rotation steps, each row followed by its count of steps
The counts run from 0 to 261.
[-0.96 -0.36  0.90 -1.10 -0.63  0.15  0.01 -0.28  1.48 -0.36 -0.95  0.58
 -0.92  0.20  0.11  0.29 -1.28  2.91  1.02 -0.12  1.24  0.90 -0.93 -0.41
  3.04 -2.77 -0.07  1.49  2.28  0.72  1.91 -1.44 -0.50  0.61  1.99  1.17
  1.25 -0.34  0.59  1.97  0.53 -0.20 -2.56 -0.10 -2.15  0.09  3.04 -0.84
  0.87 -0.99  0.01  0.57 -1.47]
75
[-0.97  0.76  0.73 -1.95  0.07  0.01  0.62 -0.38  1.64  0.02 -0.14  0.84
  0.14 -0.03 -0.88 -0.52 -0.50  1.52  1.37 -0.83 -0.07 -0.33  0.55 -0.19
  1.27 -3.54  0.46  1.77  2.25  1.17  1.56 -0.96  0.20 -0.24  0.14 -0.57
  1.21 -0.49  0.07  2.19  0.76 -1.22 -3.38 -0.91 -2.23 -0.06  2.87 -1.29
  0.46 -1.56  0.33  0.39 -2.63]
232
[-1.77  0.17  0.46 -1.84  0.35 -0.94 -0.41  0.04  0.01 -0.59  0.05  1.71
  0.42 -1.61  0.68 -0.37 -1.81  1.90  0.92  0.14  0.12  0.40 -0.87 -0.89
  0.71 -2.79 -0.24  1.93  1.50  1.84  0.40 -1.50 -0.02  0.32  1.45  1.13
  1.01 -0.07  1.52  2.99  1.20  0.04 -4.15  0.32 -2.82  0.46  2.33 -1.10
 -0.04 -0.76 -0.08 -0.19 -0.78]
117
[-1.39 -0.83 -0.63 -0.94  0.43 -1.35 -0.44  0.76 -0.67  0.67 -1.81  0.89
  0.48 -0.85  0.85  0.63 -1.48  2.80  1.23  0.05  1.65  0.38 -1.23 -1.82
  2.49 -2.88 -0.20  1.46  2.04  1.03  1.58 -0.52 -0.20  0.53  0.87  0.47
  1.41 -0.71  0.28  3.12  0.96  0.60 -3.04 -0.67 -2.25  0.20  2.00 -0.43
  0.54 -0.44  0.17 -0.03 -1.07]
87
[-1.88 -0.04  0.57 -1.37 -0.05  0.56  0.19 -1.48  1.40  0.72 -0.99  1.10
  0.47 -1.16  0.15 -0.53 -1.42  2.97  1.11 -1.01  1.47 -0.47 -0.55  0.08
  1.26 -2.16  0.69  0.94  2.05  1.94  1.05 -1.26 -1.01  0.39  0.99  0.15
  1.25 -1.06  0.16  1.84  0.54 -0.83 -4.43 -0.88 -2.30  0.92  2.67 -0.33
 -0.18 -1.51  0.44  0.85 -0.45]
189
[-1.21 -0.93 -0.35 -2.09 -1.21  0.15  1.32 -0.34  0.47  1.26 -0.50 -0.25
 -0.08  0.28 -1.26  0.23  0.59  3.28  1.28 -0.52  0.52  0.84  0.17  0.10
  1.16 -2.32  0.17  2.44  2.29  1.27  2.07 -0.58 -0.05  0.25  0.60  0.69
  1.08 -0.04 -0.16  2.00  0.43 -0.71 -3.18 -1.11 -3.09 -0.06  2.69 -0.91
  0.91 -1.39  0.41  0.66 -1.82]
234
[-1.35 -0.45 -0.66 -1.50  0.25 -1.48 -0.78 -1.10 -1.29  0.99 -1.00  1.80
  1.09 -0.88 -0.13 -0.18 -0.47  2.06  1.16  0.50  1.28  0.29 -0.28 -1.07
  1.25 -1.37 -0.47  1.15  2.36  1.88  1.25 -0.41 -0.71 -0.16  1.29 -0.52
  1.01 -0.67  0.19  3.15  1.05 -0.10 -4.82 -0.44 -2.02  0.57  1.77 -0.91
  0.81 -0.39  0.11 -0.50 -0.76]
9
[-0.73  0.79  0.56 -1.35  0.24 -0.89 -1.09 -1.21  0.30 -0.11 -0.77  1.96
  0.04 -0.42 -0.40 -0.40 -1.07  1.10  0.71  0.39  0.48 -0.02  0.26 -0.31
  2.67 -2.72 -0.01  0.53  2.46  1.97  1.49 -1.13 -0.17 -0.56  2.27 -0.86
  1.51 -0.98 -0.05  2.35  1.30 -0.82 -4.32 -0.34 -1.54  0.19  2.51 -1.10
  0.86 -0.12 -0.04 -0.32 -1.56]
28
[-0.68 -1.04 -0.47 -1.96 -0.47  0.13  0.79 -1.97  0.91  0.96 -0.62 -0.46
 -0.51 -0.15 -0.72 -0.30 -0.79  1.96  1.34 -0.78 -0.10  0.67  0.29  0.99
  2.37 -2.77  1.35  1.26  1.55  3.61  1.60 -1.53  1.16  0.15  1.10 -0.04
  0.01 -0.27 -0.66  2.29  0.30 -1.46 -3.30 -0.58 -1.45 -0.25  2.15 -1.47
  0.21 -1.04  0.92  0.64 -1.25]
155
[-0.81 -0.15  0.27 -1.99 -0.32 -0.04  0.27 -1.84  1.78  0.13 -0.47  0.19
 -0.76 -0.53 -0.08 -0.52 -1.30  1.73  0.85 -0.83  0.07  0.26 -0.18  0.86
  2.24 -3.01  0.91  1.08  1.77  3.08  1.41 -1.47  0.70 -0.06  2.02 -0.04
  0.29 -0.35  0.24  2.26  0.65 -1.26 -3.69 -0.11 -1.37  0.27  2.32 -1.25
  0.10 -1.42  0.29  0.63 -1.37]
154
[-1.66  0.09 -0.17 -1.78  0.02 -0.78 -0.82 -1.18  0.03  0.27 -0.50  1.87
  0.25  0.47 -1.32 -0.70  0.10  1.32  1.77  0.39 -0.18  0.59  0.33  0.59
  0.59 -0.99  0.20  2.37  1.92  2.32  1.77 -1.53  0.39  0.16  0.48 -0.22
  0.68 -0.45 -0.93  2.27 -0.16 -0.69 -4.80 -0.86 -2.94 -0.74  1.92 -1.92
  0.60 -1.23  1.07 -1.14 -1.78]
19
[-1.75 -0.90 -0.70 -0.73  0.68 -1.33 -0.35 -1.53  0.23  1.17 -2.06  0.82
  0.50 -0.62  0.14 -0.62 -1.07  1.95  1.66  0.13  2.09 -0.29 -0.37 -0.43
  2.56 -2.35  0.23  1.27  2.21  1.96  1.90 -1.09 -0.30 -0.34  1.06 -1.53
  0.99 -0.95 -0.32  2.25  0.58 -0.77 -3.36 -1.17 -1.03  0.22  1.97 -0.98
  0.30 -1.31  0.98  0.04 -1.42]
34
[-1.27 -0.06  0.62 -2.04 -0.39  0.63 -0.25 -1.14  1.20  0.30 -0.62  1.51
 -0.07 -0.45 -0.56  0.01 -0.67  3.15  1.16 -0.77  1.10  0.38 -0.34 -0.39
  1.69 -1.68 -0.06  0.75  2.46  0.82  1.21 -0.98 -0.95  0.42  0.93  0.82
  1.75 -0.64  0.54  1.44  0.88 -0.40 -4.49 -0.94 -2.23  0.88  2.83 -0.63
  0.30 -1.00 -0.74  0.21 -1.38]
206
[-0.89 -1.37 -0.29 -1.35 -0.82 -0.32  0.80  0.70 -0.62  1.41 -1.04 -0.34
  0.09 -0.24 -0.35  1.12 -0.39  3.73  1.17 -0.55  1.24  1.26 -0.39 -0.81
  1.63 -2.11 -0.02  2.28  1.90  1.49  1.61 -0.91  0.03  0.70  0.28  1.20
  1.18 -0.83 -0.58  2.01  0.56  0.07 -3.18 -1.26 -3.20 -0.35  2.56 -0.80
  0.21 -0.20  0.81  1.15 -0.63]
85
[-0.64 -0.94 -0.95 -1.79  0.00 -1.38 -1.45 -1.01 -1.36  0.72 -1.40  1.87
  0.11  0.11 -0.84  0.48 -0.03  2.27  1.27  0.79  1.01  1.33 -0.20 -0.84
  2.29 -0.78 -0.37  1.02  2.48  1.85  1.70 -0.76  0.28 -0.26  1.59 -0.08
  0.90 -0.68 -0.76  2.38  0.83 -0.20 -4.41 -0.58 -2.14 -0.19  2.07 -1.44
  1.25  0.33  0.17 -0.99 -1.16]
26
[-0.73  0.01  1.08 -1.42 -0.97  0.05 -0.52  0.16  0.69 -0.62 -0.53  1.23
 -0.94  0.52 -0.47  0.34 -1.04  3.03  0.89  0.07  0.71  1.35 -0.47 -0.32
  1.96 -1.83  0.01  1.71  2.40  0.89  1.83 -1.68 -0.20  1.16  1.41  1.74
  1.42 -0.49  0.24  1.81  0.48  0.20 -3.28 -0.39 -2.98 -0.30  3.26 -1.17
  0.94 -0.52 -0.15  0.05 -1.18]
74
[-0.21 -1.13 -1.53 -1.95 -0.04 -1.06 -0.71 -1.15 -0.90  1.59 -1.78  0.72
 -0.08  0.44 -1.39  0.69  0.39  2.79  1.23  0.18  0.52  1.52 -0.19 -0.57
  2.44 -1.18 -0.01  1.36  1.84  2.30  1.63 -0.63  1.11 -0.59  1.35 -0.12
  0.58 -0.80 -1.19  1.92  0.59 -0.43 -4.00 -0.76 -2.25 -0.68  2.05 -1.35
  0.81  0.23  0.78 -0.36 -1.14]
25
[-2.26 -0.80 -0.83 -1.48  0.97 -1.66 -0.74 -0.88 -0.40  0.57 -0.86  1.46
  0.93 -1.28  0.91 -0.72 -1.57  1.18  1.89  0.16  1.00  0.24 -0.83 -0.37
  1.33 -1.91  0.36  1.37  1.63  2.77  1.14 -1.45  0.19  0.35  0.59 -0.62
  0.60  0.10  0.52  3.79  0.32 -0.11 -4.08 -0.43 -1.53  0.27  1.24 -1.35
 -0.08 -1.72  0.47 -0.56 -1.48]
141
[-1.12 -1.18 -0.07 -1.62 -0.93  0.06  0.01 -1.09 -0.50  0.98 -0.25  0.52
  0.24 -0.63 -0.36  0.30 -0.55  3.31  0.54 -0.11  0.64  0.81  0.02  0.49
  1.06 -1.20  0.16  1.55  2.03  3.13  1.16 -1.31 -0.46  0.78  1.82  1.34
  0.46 -0.62 -0.05  2.09  0.56 -0.21 -4.65 -0.18 -2.71  0.00  2.37 -1.23
  0.29 -0.04  0.55  0.67  0.67]
163
[-1.78 -0.71 -0.72 -2.17  0.35 -0.92 -0.57  0.89 -0.51  0.47 -0.74  1.16
  0.14  0.11 -0.48  0.42 -0.03  1.96  2.42  0.09  0.03  1.42 -0.70 -0.86
  1.27 -1.44  0.04  2.03  1.60  1.38  1.67 -1.22  0.47  0.81 -0.71  0.45
  0.98  0.17 -0.49  2.73 -0.24  0.32 -3.29 -1.19 -3.00 -0.81  1.94 -1.54
  0.44 -1.19  0.33 -0.91 -2.60]
97
[-1.45 -0.59 -0.49 -2.22 -0.14 -0.31 -0.12 -2.07  1.69  0.63 -0.90  0.96
 -0.14 -0.57 -0.38 -0.81 -0.96  2.99  0.98 -0.31  0.93  0.42 -0.88 -0.14
  1.64 -2.12 -0.15  1.20  1.75  1.71  1.15 -1.65  0.18 -0.78  2.56 -0.13
  0.70 -0.20  0.44  1.39  0.49 -1.31 -4.27 -0.19 -1.92  0.37  2.41 -1.08
 -0.15 -1.46  0.28  0.37 -1.06]
22
[-2.00 -0.60  0.93 -1.05 -0.73  0.04  0.34  0.52  0.69 -0.32 -0.06  0.75
 -0.26  0.30  0.18 -0.06 -1.24  2.70  1.21  0.08  1.00  0.96 -0.75  0.04
  1.37 -2.28  0.27  2.58  1.93  1.31  1.99 -1.95 -0.76  1.18  1.18  1.60
  0.99 -0.18  0.72  2.74  0.16  0.23 -2.92 -0.12 -3.05 -0.14  2.70 -1.56
  0.97 -1.27  0.33  0.05 -0.98]
92
[-1.50 -1.40 -0.91 -0.87 -0.26 -0.89 -0.21 -1.67  0.04  0.98 -1.39  0.85
  0.18  0.14  0.16 -0.35 -1.10  2.90  0.96  0.57  2.01  0.60 -0.98  0.28
  2.43 -1.75  0.48  2.09  1.52  2.04  2.26 -1.32 -0.23  0.09  2.27  0.08
  0.17 -0.48 -0.02  3.00  0.31 -0.55 -3.12  0.73 -2.09  0.17  2.07 -1.22
  1.13 -1.14  0.91 -0.42 -0.26]
15
[-1.53  0.32  0.04 -1.18  0.62 -1.26 -0.49 -0.58 -0.56  1.13 -1.18  1.38
  0.85 -0.26 -0.91 -0.48 -0.50  1.58  1.56  0.18  0.31 -0.17  0.42 -0.32
  1.01 -1.74  0.02  1.87  2.06  2.42  1.27 -0.76 -0.14 -0.64  0.00 -0.89
  1.28 -1.17 -1.46  1.73  0.29 -0.60 -4.68 -1.99 -2.58 -0.57  1.96 -1.59
 -0.15 -0.75  1.39 -0.07 -1.22]
36
[-2.09 -0.48  0.66 -1.30 -0.18  0.00 -0.54 -1.64  0.94 -0.32 -0.30  2.08
  0.16 -0.11  0.11 -0.65 -1.30  1.78  1.49  0.04  0.77  0.62 -0.43  0.82
  1.21 -0.80  0.52  1.33  2.03  2.51  1.68 -1.93 -0.76  1.02  1.28  0.55
  1.20 -0.58  0.02  2.54 -0.05 -0.37 -4.58 -0.13 -2.22  0.16  2.39 -1.44
  0.31 -1.55  0.44 -0.30 -0.71]
170
[-1.06  0.56  0.31 -2.51  0.50 -0.07 -0.11  0.03  1.17 -0.43 -0.39  1.19
 -0.49 -1.11 -0.11 -0.10 -1.28  2.43  1.21 -0.89 -0.09  0.57 -0.49 -1.29
  1.55 -3.59 -0.21  1.58  1.66  1.11  0.58 -1.28  0.74 -0.23  1.23  0.80
  1.17  0.14  1.00  1.94  0.79 -0.69 -3.80 -0.60 -2.71  0.19  2.64 -0.93
 -0.46 -0.87 -0.41  0.18 -1.97]
100
[-0.99 -0.79 -0.39 -1.34 -0.20 -0.72  0.96 -0.77  0.98  0.75 -0.89 -0.59
 -0.11 -0.47  0.32 -0.70 -0.96  2.19  0.81 -0.08  0.93 -0.10 -0.46 -0.22
  2.25 -3.96  0.16  1.93  2.24  1.79  1.79 -1.02  0.26 -0.57  1.70 -0.42
  0.64 -0.31  0.91  2.90  0.81 -0.95 -2.35 -0.24 -1.47  0.52  2.36 -1.16
  0.60 -1.38  0.43  0.63 -1.68]
261
[-1.20  0.13  0.34 -1.98  0.10  0.10 -0.53 -0.30  0.10  0.39 -0.84  1.90
  0.36  0.36 -1.46  0.12  0.19  1.94  1.76 -0.55 -0.13  0.94  0.37 -0.15
  1.44 -0.83  0.62  1.29  2.21  1.40  1.45 -0.76 -0.09  0.68 -0.51  0.26
  1.75 -0.64 -1.32  1.83  0.17 -0.41 -4.51 -1.51 -2.97 -0.22  2.55 -1.10
  0.65 -0.80  0.22 -0.53 -2.11]
204
[-1.76  0.76  0.80 -0.96  0.04  0.04  0.49 -0.02  1.60 -0.03 -0.76  0.73
 -0.02 -0.20 -0.38 -0.94 -1.51  2.16  1.36 -0.56  0.43 -0.38 -0.15 -0.22
  1.15 -3.32  0.24  2.32  1.78  1.66  1.25 -2.06 -0.29 -0.05  0.50  0.14
  1.27 -1.19 -0.57  1.19 -0.06 -0.83 -3.63 -1.50 -2.82 -0.38  2.90 -1.21
 -0.42 -1.56  1.28  0.57 -1.42]
65
[-1.42  0.46  0.27 -1.97 -0.48  0.09 -0.21  0.31  0.31 -0.15 -0.38  1.92
  0.18 -0.02 -0.82  0.12 -0.31  3.30  1.03 -0.05  0.78  1.13 -0.49 -0.69
  0.60 -1.40 -0.05  2.17  1.69  0.64  1.43 -1.12 -0.92  0.41  0.83  1.39
  1.45 -0.54  0.27  2.19  0.44  0.10 -4.50 -0.12 -3.87  0.11  3.05 -1.06
  0.50 -0.61 -0.03 -0.29 -1.09]
223
[-0.06  0.43 -0.58 -1.33  0.61 -0.06  0.51 -0.37  1.30  0.46 -1.47  0.56
 -0.45  0.70 -0.67  0.30 -0.71  3.17  0.76 -0.59  0.61  0.63 -1.11 -0.65
  2.91 -3.57  1.04  1.93  0.64  0.89  1.60 -0.72  0.91 -0.60  1.36  0.54
  0.54 -0.70 -0.36  2.32  1.01 -1.06 -2.60  0.10 -2.92 -0.06  3.04 -0.59
  0.35 -0.55  0.85  0.26 -1.39]
226
[-0.75  0.14 -0.54 -0.79  0.42 -0.78 -0.02 -1.21  0.58  1.04 -1.86  0.68
 -0.15 -0.11 -0.49 -0.17 -1.45  3.26  0.54 -0.25  1.09  0.22 -1.07 -0.89
  2.11 -3.09  0.30  1.47  0.88  1.92  0.76 -1.09  0.57 -0.95  2.17  0.03
  0.73 -1.47 -1.25  1.23  0.43 -1.02 -3.31 -0.47 -2.50 -0.28  2.65 -1.01
 -0.37 -0.52  1.45  0.53 -0.12]
41
[-2.00 -1.25 -0.83 -0.95  0.16 -0.48  0.29 -0.57  0.57  1.10 -1.75  0.54
  0.46  0.00  0.25 -0.15 -0.88  3.19  1.75 -0.33  2.56  0.37 -1.24 -0.31
  2.02 -1.97  0.65  1.96  1.72  0.53  1.84 -0.80 -0.94  0.47  0.70 -0.06
  1.30 -0.57 -0.24  2.83  0.09 -0.06 -2.95 -0.50 -2.54  0.46  2.29 -0.39
  0.56 -1.74  0.55 -0.04 -1.19]
218
